Every row has a hidden score. How much higher is the second row's score than the first row's in each pair? 10 means about the same, 20 much higher and 0 much lower. The score is a weighted sum of the row's numbers plus the product of two more (or one squared), each taken from its middle value.
[ 28 -39 -14   8  13 -14 -24 -39 -20 -52  -7   7 -13   6 -18 -38   4]
[ -1   7 -36   2  26 -11  24  -2  17  35   7  16   5 -16 -28  17   0] ~ 10
[-23  22  18 -32  52  -4  -4 -19  15  26   4  47 -34   8  27  17   6]
[  1  39 -27 -30   5 -41 -22  12  18  -9  10 -12 -13  -6   2  15  35] ~ 14
[ -2  31  30 -24 -11 -14  40 -23 -12  13 -14   8  -2  59   4  23  17]
[-14  34   0  17 -38 -14  18  25   0  21   6 -19  34 -20   0  36  21] ~ 7
[ 47   2 -33  27  17 -23  -7 -34  21  15 -29  -4 -33  32  30   9 -23]
[ -4  -8 -35  16  63  30 -22 -31  -6  20  49  33  -6  22 -13  -6 -22] ~ 10
[ 57  31 -13  12 -53 -49 -23 -60 -39 -43 -15 -49  13  36  58  -3  26]
[ 18 -16 -42  28  20  -4   0 -35  24  -5  -8  -2  -5  15  13 -20 -24] ~ 7
[ 14  15   7 -26 -11   3  20 -18 -15   4   7   7   2   8   1   5  17]
[  3  -6  48  26 -42   2 -30   3 -32 -20 -28 -12  17  30   6 -10  -3] ~ 5
[  0  -4 -36 -23   8  -1  24   0 -31  -2  42  33  10  28 -45 -38  38]
[ -4  -5   7  14  31   9 -26   5 -15  25  24   4 -17   2  18  13 -25] ~ 7
[-56  71  19 -26  17  16 -21  35  22  83  15   3 -35   5  57  67   8]
[-14  -5  14  12  25  24 -33 -10 -11   1  -6  10 -26  11  15  -9 -25] ~ 7
[-73  75  -3  50  47  47 -38  16  33 127  36   4 -21  -9  59 105 -37]
[ 15  45  20  18 -20 -28 -22 -42 -45 -13 -10 -29   7  38  50   8  24] ~ 9
[ 20  61 -24 -25  21 -26  10 -30 -11  39 -11  14 -17  45  30  38  36]
[ -8 -20   0  -4 -13  14  31  30 -12  -9  41   1  44  -5 -56 -51  11] ~ 10
[-110  -83  127   82  -86   66  -70  127   55   20  -63 -119   63 -127   34   92 -127]
[ -5   8  10  -3   0  11  -5  10 -22  -4   1   8  -5 -10   6  13  17] ~ 6
[ 52  26 -28 -30  25 -34   8 -51 -13 -27  11   3 -14  33  24  -1  48]
[ -3 -36   8  54 -24   9 -34   4  22  -1 -35 -32   1 -35  -7   7 -69] ~ 5
[-33  10   6 -18 -43   8  33  60  17  43  -5 -28  20 -33  -9  63  -1]
[-17 -12 -16  62  23   6 -53  15  20  27 -18 -23  17 -31  23  46 -51] ~ 6
[ 44  -3 -25  -6  44 -16  15 -51 -24  -7  27  23 -20  41   6 -26  21]
[ -1  10 -17   6  37   4 -23 -15  -5   0  13  13 -17  15  36 -18 -13] ~ 12
[-36 -52  54  26 -55  31  -5  79  15  10  10 -27  66 -55 -40  -4 -50]
[-122   90   42   -6   60   63  -31   62    2  127   41   34  -31   -2   60   96   -5] ~ 11
[  9  10 -59  -7  55  14  17 -14   2  -6  60  39  -3  13 -41 -41  34]
[ -9  11  12 -37 -30 -16  45  26  43   2 -14  -8  -3 -24 -38   8  17] ~ 8
[  2 -16  -2  33  48  -7 -26 -17   6   6   0  -4   4   9 -29  22 -40]
[  8 -18   6  68   2   0 -45 -20  41  -9 -49 -40  34 -32  36  25 -50] ~ 12
[ -5 -30  18  43  13  17  -5 -14   6   0   0  -2  13  -7 -17  12 -30]
[  0  -4   6  41 -10  -8 -18   1  29  25 -43 -21  -5  -5  34  20 -33] ~ 11
[ 24  51 -14 -10  -5 -27 -22 -40 -45 -11  10 -21  14  42  34   9  43]
[-15 -48  38  68 -27  25 -50  33  35   7 -51 -60  19 -44   3  54 -74] ~ 5
[ 28  11 -53 -29  51 -22  40 -45 -11  43  21  44 -35  45 -16 -11  17]
[  5 -16 -10  -8 -41 -16  12  33  36  23 -16 -30 -15 -29  25 -21 -16] ~ 13
[-26  -4 -18 -34 -19  17  18  37 -15  11  44  34  26 -16 -49 -30   9]
[ 17 -20   8 -20  25   6   8 -25 -31 -18  -2  21 -18   5 -36 -21   9] ~ 8
[ 17  29  -3 -34   2 -20   5 -11 -17  15   3   8 -51  25  23  12  48]
[ 59  26 -50 -43  57 -44  51 -84   5   9   3  43 -40  45   7  -5  54] ~ 13
[-54 -10  73   1   9  31 -37  54   9  25   2  -1  15 -28  36  24 -38]
[-30  70 -15 -19  49  24   1 -15  -1  47  53  69  21  45 -20  22  31] ~ 10
[-44 -26  39  38 -36  22 -31  80  43  23 -42 -56   9 -81  22  52 -42]
[-38  44 -51 -19  53  23  25  -1   7  57  54  47 -33   7   3  10  12] ~ 17
[  5  21  19   0   3   9 -16 -32 -39 -14   5  32  -2  17  24   9  16]
[ 11   6 -40 -28   4  -4  34  25   4  15  10  18  -4   2 -22 -14  19] ~ 14
[-23  -1  -2  56  28  28 -53  18  35  41 -22 -13  35 -19  24  61 -50]
[-24  39 -13   3 -25  24 -19  38 -12  30  40 -10  24  -7   2  28   0] ~ 15
[-31  -1  28  -4 -15  44  -3   3 -24   0  16  41  31  28 -32  -7   0]
[-11 -10 -14  23  32  33 -15  -2  -9  29  13  -6   5 -11 -12   5  -8] ~ 10
[-77  53  62  21   9  30 -51  43   3  34  -2 -28  21 -20  54  65 -21]
[  0 -18  16  61   6  12 -34 -17  15   6 -33 -21  15 -20   9  34 -58] ~ 8
[  3 -16 -31  -5 -18   5  44  19  12   6   7 -10  19 -26 -24   2  12]
[ 14 -37   6   5  13   1   5 -28  -1  -4  -5  24 -14   2 -22  -5 -21] ~ 8
[ 24  39  -8  -5  -8 -24  -6 -29 -25 -29  12  19   8  42   2 -19  22]
[ 22  15   7 -47  12 -14  37 -25 -18  -6  -9  20 -35  23   2   0  36] ~ 12
[ 17  33 -15 -55  14 -21  16 -12 -15   6  -2  32 -27  25   6  -2  49]
[ 55 -34   1 -10 -64 -45   5  23  13 -79 -46 -66  34 -48  -7 -16  -4] ~ 15
[-53  52 -19 -35  47  24  17  21  21  51  42  52   1  -5 -13   9  20]
[ 53 -21 -51 -24  -7 -23  45   2  -8 -41  27  20  13  10 -44 -74  41] ~ 11
[-10  32 -17 -29  16 -11 -10  -8   4  20  -5 -13 -37  -1  48  13  15]
[-22  27  -8 -37   6 -10   1  20  -1  -2  29   8 -11  -8  -4   0  25] ~ 10
[ -4  18  14 -16  -2  -7 -11  34  26   4 -10 -27 -25 -20  20  -9  14]
[ -6 -20 -12  34  26  24 -20 -10  13  -7 -10 -20  11 -22   4  -6 -22] ~ 7
[ 17 -25  19   0 -53 -12  20  20 -22 -37  -2 -13  36 -17 -28 -18   0]
[ 23   8 -29 -19  14 -30  10 -66 -32 -35  30  31 -19  50  -8 -42  49] ~ 10
[-26 -16  14  16   9  47  16  10 -22  13  15  -2  21 -17 -27   3 -27]
[  0  -2 -18  -8  -5   2   1  34  44  29   5 -29 -36 -24  13   6  -7] ~ 18
[ 27   6 -23 -14 -39 -34  32  16   1  -4  -5 -31  -4  -8 -10  20  28]
[-32  19  48 -24  -9   2  -1  31 -15   3   4  16  14 -18 -10  23   0] ~ 9
[ 43  -3 -58  47  40  -4  -4 -50   3  18   7 -17  -3  20  31   2 -11]
[-32 -31  17 -17 -43  40  34  45  -6  -7  24  -6  45 -22 -42   2  17] ~ 13
[-18   4  22  27  57   7 -44 -33  -3  12   2  24 -20  14   1  20 -31]
[ -4 -29  -4  15  14  27  -6  -3   7  27   4   8  15  -3 -10   5 -17] ~ 12
[-19  59   2  -3  32   5 -24  -9 -23  51  19   3 -28  39  45  38  28]
[  4   0 -29   2  21  11  18 -20  -8   9  30  30 -15  19 -25 -20   7] ~ 11
[ -8   5   3 -16  37 -16 -22 -14  22  -7 -23  17 -16  13  36 -18   8]
[ 13 -45  21  36 -30 -21  18   0  24   4 -42 -44  22 -42 -16  25 -33] ~ 11
[-41  -7   2  21  11  50 -41  22  17  44   4 -18   1 -37  33  25 -47]
[  3 -31  31  45  17   6 -27   8 -32   6  -6 -24  15  -2   1  20 -32] ~ 7
[ 11 -20 -12 -25 -40  -8  72  10   7 -28  11  -4  30   2 -58 -40  29]
[-27  19  34 -17 -23 -14 -35  51  16  19 -23 -42   9 -49  46  26 -22] ~ 11
[  7   4  26   8  33  16 -18 -46 -44 -25  31  36 -15  40  -9 -37   9]
[ -8  22  43  -5 -42   0 -31 -10 -31 -19  -4 -21  29  15  24  23   8] ~ 18
[ 33 -24   8 -38 -55 -26  53 -11 -20 -20 -48   4   4  -5 -17  -7  26]
[-25  10   6  15  36  -9 -33  29  21  38 -30 -29 -34  -7  31  14 -23] ~ 4
[-30   4  24 -10  11  22 -15  11 -21 -22  20  30  14   5  -2   5   8]
[ -7  -7  -4  -3 -25 -24  10  11  24  -5 -31 -32 -21 -24  28   5 -15] ~ 12
[-19  32  12   3 -11  20 -13 -17 -29   9   3 -10  29  27  23  26  -8]
[ 23 -17   4   3 -49 -35   1   3 -25 -27 -15 -24  15 -19  18  16   8] ~ 11
[-73  64  -4   6  56  37  -2   1  -3  40  60  64  31  36 -23  12  13]
[  7  22 -33 -42  -6   0  18  16  -8  -4  40  22   5   4 -38 -30  34] ~ 15
[ 27 -45  19  32 -56  -9  -1   5 -29 -45 -44 -35  34 -18  -4   7  -2]
[-19 -45  15  60  19  45 -45  11   9  15  10 -13  34 -23 -11   7 -56] ~ 6
[ 25  25  -7 -32 -33 -26  12  -9 -15   3 -18 -20 -16   0  48  24  30]
[ -7  -8  15  -9   6  16 -14 -17 -29 -13   4  17  -8  18  -1   8   1] ~ 7
[  4  24   8   0   0   5  13 -33 -35 -20  -3  34  -2  46  -7 -13  16]
[ 15  -6  20 -18 -11 -10 -17 -13 -33 -10  -6  -8  -4 -13  11  12  10] ~ 16
[-15  12   1 -17  11   0  10  23  27  13 -31 -33 -39 -11  52  26 -10]
[ 25 -11 -23  18  20 -14  -6  -9  38  22 -28 -18  13 -25   1  29 -40] ~ 9
[  9  36 -53 -16  38  -6 -14  -4  15  10  13   8 -40  28  40  -7  20]
[ 31 -19  29  -5  -2   2   9 -26 -15 -52 -23  21   6  13  -2 -24  24] ~ 3
[ 21 -39  26  10 -21 -12  12 -32 -51 -41  -3  -1  21  31 -16 -48  18]
[ -7  -9  19   9 -14  -7  -1  24 -19   0  17   1  20  -1 -27   4   1] ~ 7
[ 12  -3 -12 -27  10  16  23 -44 -32  -7  16  26 -16  27 -25 -24  41]
[ 71  51 -87 -66  33 -59  64 -98 -14 -15  28  60 -58  90 -10 -59 105] ~ 12
[-29  21  16  59 -13   2 -13  23  31  46 -33 -61   6 -33  61  60 -53]
[ 13  17  -1  12 -47 -29  16   1  -1  18 -20 -26  18 -19 -10  36   8] ~ 12
[  8  -9 -26 -10  31  27  -5  -2   2  11  47  29  10 -11 -27 -13  -8]
[ 35  22 -46  23  50 -24  10 -40  30  -8  23  -7 -17  48  29  -5   8] ~ 13
[-19 -17 -12   7  -3  41 -11  38  28   5  19   5  23 -32 -29   0  -3]
[-42  14   4 -24  15  35  -2  39 -11   1  35  37  19   5 -11 -17   7] ~ 11
[-38  40 -21 -40  53  37   6  -2   3  20  63  73 -26  38 -25 -27  34]
[ -6 -31 -13 -26  -2   7  35  23  -2 -27  22   2  13 -20 -54 -61   2] ~ 7
[-15 -62  27  38 -18  16 -17  23 -14  -8 -43 -14  18 -18 -16  24 -44]
[ 27 -63 -24  28 -44   6   7  38   4 -18 -18 -48  40 -49 -31 -26 -24] ~ 12
[  7  21   1   3   6  13  10 -27 -29 -23  33  37  -1  59   4 -24  32]
[ 34  46 -60 -41  84 -24  37 -65   6  23  11  65 -65  75  31 -32  46] ~ 13
[ 13  45 -15  -6  -5 -14  26 -18 -14  15 -10  15   0  35   1   4  36]
[ -7  -8  11  21  32   7 -23 -29 -15  19  11 -14  -1   7  12 -11 -25] ~ 11
[ 24   4   8 -25 -10 -30 -17   3 -14 -27   9 -16  -9  -1  11  -4  21]
[-76 101 -20  32  85  41 -75 -23  10 121  56  38 -46  46  83  60 -16] ~ 15
[-28   5  22  -3  25  25 -17  -3 -12  36  23  17 -24  19  13  13  -7]
[ 21   5 -23 -14  -3  -2  34  -1 -10   2  27  15 -11   1 -29 -35  27] ~ 12
[  0  24   0 -36  30  -4 -35 -27 -29 -12  16  18 -22  31  14  -6  22]
[ 10   1 -14 -39  -5 -18  23  14  -5 -24  11  20 -19  -4 -22 -10  26] ~ 9
[-41 -28  56  22 -34  42 -10  20  -7 -15   7   4  35 -14 -30  11 -28]
[-17  -1  18  -6  -2  -9  -5   7   7 -21 -32   2 -18   7   9   8   6] ~ 11
[-25  36   4  -8  47  28 -19 -11   3  32  12  26 -36  22  28  33  17]
[-35  86 -41 -36  52   2  23 -28  -6  53  58  88 -10  55   6  25  39] ~ 12
[-26  20  -1  10  68  28 -44 -19 -14  26  36  13 -35  29  25  10 -13]
[ 34  16 -26 -24  24 -45  -1 -25 -18  -7  -8   5 -56  41  21 -26  32] ~ 11
[-15   6 -10   7  46  34 -18 -33 -39  26  49  49 -17  55   1 -28   0]
[  14 -104   25   67  -39    7  -28   24   28  -45  -75  -66   17  -64   -3   11  -62] ~ 10
[ 15   0 -32  22  14   7   6  -3  24  39   0 -14  -6 -13  24  23  -6]
[-30  15   7  33  15  36   1  17  21  46  20  18  31 -19  -5  32 -27] ~ 7
[ 14   0 -20 -16 -13   2  12   5 -16 -30  19  10  17  22 -21 -29  20]
[-26  19 -23  -6  -3  19  58  25   0  50  31  22  -6  -2 -30  19  25] ~ 8
[-15 -41  10  55  10  49 -52  15  20   1 -16 -31  10 -38   5  11 -49]
[ 22 -41   0  15   8  -5  -1 -15  -4 -23  -6   5  10 -12 -29 -18  -7] ~ 11
[-14  27  -7 -10  19   1  -8  -4   7 -17  18  10  28  -5 -16 -19  20]
[ 22  -1  -9 -28 -24  -7  18 -24  -7 -41  20   8  29   7 -29 -24  34] ~ 13
[  1 -27  32   4  -2   9  -8  -4 -20   4   3  -9   3 -19  -5  11  -9]
[ -93  -53   80   83  -66   66  -26  103   15   34  -15  -63   76 -103  -37   51  -94] ~ 4
[  0  -1  -2   4 -39 -13  18  30  21  23 -24 -42 -32 -19  28 -12 -13]
[ 10   5  -4   2  43  10 -36 -36 -19   0  19   5 -26  13   3  -2   9] ~ 6
[ 36  45 -22 -39  -1 -47  25 -26  -2  17  -8   5 -55  29  28   7  38]
[-20 -27  36  37  -1  20 -49   0 -21 -13  -5 -41  17 -22  -6   8 -34] ~ 8
[-12   0  56  13   9   0 -23  -1  -9  -2 -14   5  -9   5  33  20 -10]
[ 61 -73  -8  13  -1  -6  34 -28   3 -42 -33  -7   3 -19 -41 -27 -29] ~ 12
[-23  39  14 -18 -12 -21 -29  30  26  27  -1 -29 -22 -19  52  27  -1]
[-11  15  22 -20 -20 -10   9  42  45  16 -39 -35 -35 -30  22   7  -4] ~ 9
[  77    8 -106  -64   39  -17   78  -87   12  -51   46   83  -43   78  -63 -122   94]
[-21  11  37 -15   6  -6 -12 -14 -14   1  -8  18 -22  15  18   2  -4] ~ 2
[-46  83  -7 -15  14  -2 -31  32  -8  66  22  -3 -11   4  29  62  22]
[ -3  50 -23 -41  26 -18  20 -41 -21  19  41  66 -23  49 -14  -8  54] ~ 7
[-17   7  37  28 -42  11 -22  -5 -22  -4  -9  -3  33  -6  19  27  -4]
[ 24   3 -47 -16  -2 -40  14  -7 -30 -31  21   1  32  12 -11 -25  36] ~ 13
[ 14 -26   8  19 -51  -3   5  17 -26 -30 -13 -25  53 -27  -7 -17   3]
[ -4  25   0 -53  24 -21  21 -19  42   1 -14  18 -35  24  15  -1  38] ~ 12
[-33  -3  71 -15 -29  11 -26  43  13   3 -34 -33   0 -36   6  37   3]
[ 28   5 -51 -27   3 -15  43 -16   3  50  14   1 -34 -13 -36   5  21] ~ 8
[ 48  35 -37 -82  64 -26  36 -75  -8   6   1  71 -94  75   1 -28  74]
[ 19 -34  18  -6 -49 -15  27  -2 -31 -63   2  -2  38  18 -38 -50  10] ~ 10
[  91   34 -119  -10   81  -39    4 -105    8   -1   22   53  -73   85   22  -55   49]
[-14 -21   7 -27  -7  27  30  17  40 -36  17  31  31  -8 -59 -37   2] ~ 3
[ -4 -27  13  27  21  -2 -29 -12   4  13 -21  -7  -4  16  11  15 -35]
[ -3  11  15 -21 -36  -8  28  27  15   0 -10 -43   2 -33   2  15   7] ~ 14
[-34 -20  -4  32  -8  54  -2  47 -10  21  27   0  41 -37 -26 -16 -22]
[-17   7  40  15 -43   9  -2  41 -18  20  -6 -31  51 -35 -23  30 -19] ~ 11
[ 50   7 -45 -36  26 -29  32 -24  20  -9 -26   1 -42  26   8 -37  35]
[  5 -19 -17   5   5   0  19   0  17 -17  -5  20  24  -3 -33 -16   2] ~ 7
[ -8  -7   0  -5  -4  18  14  17  15  -8   2  28  31 -18 -54 -19   1]
[ 22 -73   3  30 -35 -10  -2   6  34 -29 -51 -64  11 -42  11   0 -48] ~ 14
[ 35   0 -52 -24  -2 -30  33 -13   7 -25  32  37 -18  16  -8 -73  20]
[  9  11  15 -11  25 -12   1 -29  -9  -5  -7  14 -46  35  22  -7  17] ~ 3
[-14 -31   3  -5 -35  -6  -1  36  31   4 -17 -46 -11 -46  10   9 -24]
[ -1 -60  29  52 -37 -23  -2  33  52  -1 -74 -50  33 -60   1  58 -69] ~ 10
[ 13 -15 -15 -22 -36   4  39  20  -5  -7  19  11  39 -10 -45 -30  13]
[-34   7  -7 -25   4  20  31  28  17   1  21  29  19 -11 -47   3  10] ~ 10
[ -5 -27  10  -1  13   5  17  -7  13  23 -39  13  -6 -30 -25  46 -20]
[-33 -15  -9 -12   3  37   7  38  12   8  19  -3  16 -38 -36  -3   9] ~ 9
[ 53   4 -50 -44  13 -19  53 -33 -12 -11  28  39 -43  58 -26 -25  50]
[  9   1   7   1   9   0 -19 -28 -34 -45  10  27  22  36  -2 -13  22] ~ 8
[  2   7   1   8 -29 -14   1  26   9 -18 -11 -39 -10 -38  18   5   5]
[-15  17  -5  -8 -27  -4   3  33  11  16   2 -36 -22  -9  43   3   7] ~ 13
[ -5   9   0   2  27  -2  -7   2   6  11 -26 -10 -42   1  33   8   2]
[  8   2 -38 -15  -6  13  25   0 -25 -21  41   8  25  10 -32 -43  25] ~ 13
[-37  16  12   3   8  12  -8  42  32  48  -1 -13 -27 -31  26  23 -18]
[ 20 -47  -3  -8 -14   4  13   7  -1 -70  14  44  33 -16 -63 -78  15] ~ 8
[ -8 -91  54   5 -72  10  13  29 -18 -80 -39 -14  73 -46 -53 -36 -32]
[  3  30 -36  11  -7 -34   2  32  50  40 -19 -35 -40 -19  55  30 -17] ~ 7
[-38  12  71  19 -45  28  18  14 -12  13  -4 -26  32   0   8  23 -24]
[ 50  13 -80 -46  29 -24  40 -55   5 -39  34  59 -20  47 -47 -80  63] ~ 15
[  81   30  -83  -62   92  -43    6 -126  -27  -31   34   68  -87  112    2  -77   71]
[  8 -39 -13 -23  -4  21  31  -4 -13 -66  13  33  27   7 -77 -53   9] ~ 7
[ 51 -66  10   3 -30 -66  10 -10   8 -32 -45 -20   2 -15 -16 -27   0]
[ 14  23 -51 -27  17   0  23   3   5   1  53  24  -7   9 -34 -36  37] ~ 12
[ 20   0 -39  25  17   6 -13   1  14  14  -6   0 -26 -18  24   0 -15]
[-40  32  34 -25  30  16 -28  12  27  32 -14  20 -23  28  29  32  -4] ~ 9
[-19   0  39 -10  42  29 -27 -14 -11  -8   6  17 -27  24   0  -6  -4]
[ -4  12 -11  -3 -12 -11  11  15  25  15  -6 -11 -17 -24  27  10  18] ~ 11
[ 29   4  17  -3 -29  -7  28 -20 -21 -17 -35   5  15  10  -6   2  13]
[-15 -14  26 -23 -31 -12  29   8   1  -9 -34 -14 -30  -9   9  16   3] ~ 10
[  3  32 -13 -40  -5 -31  23  35  17  36  -2 -12 -12   7   6   1  20]
[ 13  26 -35  39  18 -24   9 -33  31  62 -19 -24 -21   3  23  43  -4] ~ 5
[-33  38 -46 -28  31  32  -7   5  24  24  20  30  -9  -3   7  -2   3]
[ -3   0  -9 -19  49   4 -23 -24  10   6 -11  25 -28  27  22 -17   1] ~ 6
[ 23  -4 -25 -18  18  13  19 -21  -3 -37  42  54  11  17 -67 -77  23]
[-46   4   7  -1 -26  29  27  52  16  35  -4  -1  32 -31 -12  21 -20] ~ 9
[ 64   1 -71  -1  57 -51   6 -53  46   0 -16  29 -43  22   6  -4   7]
[ -93  -52   96   99  -19   62  -70   86   22   26  -49  -67   43  -80   17   77 -112] ~ 4
[ 27   3 -43 -37 -20 -29  65   7  23  13   7   5 -11   1 -43 -26  31]
[ 12  -8   6  59   7   0 -27 -11  28  24 -11 -32  -5 -14  18  45 -41] ~ 4
[-20  50  28  11   6   4 -45   2   4   2   5  -3  21  -3  10  36  -8]
[-43  11 -13  37  -2  30 -14  54  12  53  25 -28  48 -44   7  43 -39] ~ 11
